In the rows, 128 means zero.
One turn sends every row of this set to another row. A few are shown first. Where does it send the rows asked after them?
nuv: [151 156 134 134 151 173 163 123 140 136 140 156 154 137 134 138 121]
Firu: [111 150 148 181 158 140 131 155 131 109 148 135 136 131 156 108  83]
lezuv: [118 127 166 120 132 152 146 151 130 111 134 137 100 169 117 122 111]
bidi: [120  83 145 128 146 105 116 128 132 129 129 157 131 149 119 122 133]
vula: [ 94  95 144 131 166 120 116 135 131 117 115 153 131 154 138 110 117]
rar: [125 136 139 146 127 175 139 168 144 121 124 149 159 131 110 139 140]
Rugul: [144 136 140 168 132 134 108 160 119 142 172 147 128 119 120 145  99]
vob: [120 117 124 164 167 103 134 127 156 132 132 167 167 123 119 131 119]
vabud: [159 143 118 142 174 127 161 165 158 116 165 145 169 125 119 114 113]
mosil: [133 160 133 147 157 116 148 127 161 131 164 110 153 107 147 138 124]
fibo: [164 119 126 132 165 126 157 147 120 116 153 133 115 128 145  82 114]
befer: [127  98 138 166 125 124 125 147 124 133 143 164 115 144 106 106 142]
sono: [129 155 126 106 136 151 154 159 155 108 161 112 136 137 136  98  97]
nemud: [134 135 138 109 124 145 155 127 123  93 153 145 126 102 116 119 144]
Til: [137 147 155 114 140 156 147 144 145 120 164 121 138 129 113 167 105]
ketar: [150 145 124 139 184 115 152 152 169 122 173 125 146 126 143 116 100]
Zaz: [101 112 132 105 116 107 134 136 125 115 168 119 133 126 131 113 141]
ravu: [143 126 135 128 147 138 137  97 122 129 154 165 114 109 125 123 101]
laf: [142 134 145 125 144 152 145 114 135 127 150 149 124 106 118 149  85]
Vul: [ 94 110 129 124 134 104 143 135 136  94 155 124 160 131 135 122 150]
balap: [143 132 119 145 143 157 154 177 161 116 144 145 170 127 106 128 142]
nasif: [136 105 161 135 155 124 152 170 137  89 145 131 161 160 106 144 120]
nida: [116 121 125 110 108 145 115 152 116 130 161 136 109 123 124 110 115]
mobe: [113 146 142 159 175 152 138 162 158 138 162 153 164 140 125  96 147]
nep: [112 117 113  95 170 118 113 143 154 140 162 151 147 134 120 124 125]
pasef: [ 92 143 143 165 159 101 140 145 117 126 168 157 124 151 148 120 125]
ziso: [143 123 142 189 167 112 140 143 130 132 143 132 138 137 155 117 146]
zeku: [ 96 127 149 161 153 131 116 157 137 107 121 140 143 144 153 100  92]
ruvet: [137 143 142 124 175 127 160 147 144 139 184 151 129 169 123 109 141]
Bil: [149 140 148 157 181 116 149 139 141 141 170 148 118 165 141 114 142]
dovab: [131 121 127 183 153 100 121 146 144 121 131 132 153 115 153 129 129]
Mar: [137 142 145 112 139 154 158 176 154 122 159 106 136 147 125 146 115]
Teg: [ 94 105 145 147 128 137 132 124 125  83 158 143 145 137 131 114  95]
Lotup: [136 117 147 119 119 158 124 162 121 136 139 147 103 133 111 112  99]
vupa: [119 127 141 143 155 155 125 144 138 128 114 105 140 125 167 143 130]

ziso moves to nida
vupa moves to Rugul
zeku moves to laf
And these:
mosil moves to befer
nemud moves to mobe
Mar moves to dovab
ravu moves to ruvet

One turn sends every row of this set to another row. A few are shown first. Where does it send the rows asked after them?
ras: [137 141 194 157 119 148 127 127  96 128 126 127 180]
Foge: [150 144 185 140 117 137 116 115  99 133 138 124 189]
dobis: [137 119 200 120 104 141 110 126 106 112 154 132 175]
gunu: [131 127 194 115 116  97 195 164 128 100 133 100 151]
Fosub: [125 129 197 123 105 117 187 176 123  99 130 112 163]
lito: [118 109 216 142 137 122 157 132 119 105 140 113 127]
rudor: [153 134 184 130 160  98 150 109 123 131 139 101 147]
Zeder: [127 137 203 168 129 142 148 132 103 127 121 122 163]
Pinup: [134 153 196 112  79  89 163 146  87 101 165 128 154]
semom: [149 157 196 108  92  97 156 112 113 108 109  98 200]
Lumim: [132 150 199 117  89  82 173 145  93 100 163 121 140]
divad: [137 136 187 107  84 127 156 170 113 102 140 123 193]
boza: [151 137 179  91  85 111 152 157 118 105 149 117 196]
furu: [128 129 199 161 150 131 160 136 115 124 124 113 147]
mun: [133 154 199 116  78  94 163 150  90 102 163 129 153]
Kudor: [133 149 207 124 108  92 181 120 121 102  98  88 174]
lok: [157 136 176  83  99  94 159 146 125 106 152 106 186]
nido: [147 116 198 109 138  93 138 105 125 113 156 101 136]
karom: [129 151 201 121  87  85 177 151  93 101 159 123 142]
tuz: [129 134 197 161 137 148 145 141 107 122 124 127 164]
Ser: [138 130 194 148 160 112 163 122 121 128 130 102 139]
dovu: [126 151 199 121  79  94 167 152  88  99 160 129 150]
mava: [138 153 197 110  83  83 163 142  92 104 166 123 152]
moli: [165 139 175 117 133 118 118 110 112 133 148 118 181]
fiti: [140 152 202 114 107  85 176 111 121 107 103  86 178]
nubu: [149 155 197 107  99  87 165 108 119 107 107  91 188]
sezu: [131 155 205 126  89 117 161 128 109 103  97 107 199]
lovan: [129 131 194 120  93 129 173 175 116  98 132 121 179]
Rame: [127 151 208 133 103 104 181 127 117  99  92  95 176]
mipim: [165 137 177 119 148 101 132 104 122 133 146 105 163]
roso: [153 138 178 131 123 139 115 124 106 131 139 127 189]
buve: [133 113 209 127 142 103 155 116 124 110 146 103 125]
rodi: [164 142 182 126 138  98 133  94 115 139 144 102 166]
Fav: [114 112 216 146 122 141 144 140 111 102 137 124 143]
Fedos: [137 153 195 112  86  80 169 143  95 102 164 122 145]
rotig: [154 134 180  89 109  83 174 143 132 107 149  97 166]
Nasi: [138 135 190 149 126 150 128 136 103 124 131 132 182]
Levot: [150 121 193 105 109 121 108 112 111 114 162 123 173]
bupa: [140 156 199 118  87 110 155 119 109 104 105 105 204]
zaki: [143 130 187 101 117  84 190 150 133 105 142  94 152]
namar: [128 151 202 123  83  91 173 151  90 101 159 126 144]
Mavul: [126 134 204 166 145 126 161 127 110 129 121 108 145]
baf: [154 119 193 101 125 100 122 102 120 117 162 109 154]
gil: [155 139 189 138 150  95 150  98 116 135 139  93 148]
gane: [125 153 208 132  94 114 173 129 111 102  92 103 187]
Gebas: [121 114 209 137 109 147 123 140 105 107 144 133 162]
vokek: [140 134 200 153 152 107 164 111 115 131 128  97 142]
Deso: [162 146 182 126 125 116 119 100 105 135 145 114 183]

Levot moves to Fav
lovan moves to zaki
rodi moves to ras
And these:
Ser moves to moli
Rame moves to nubu

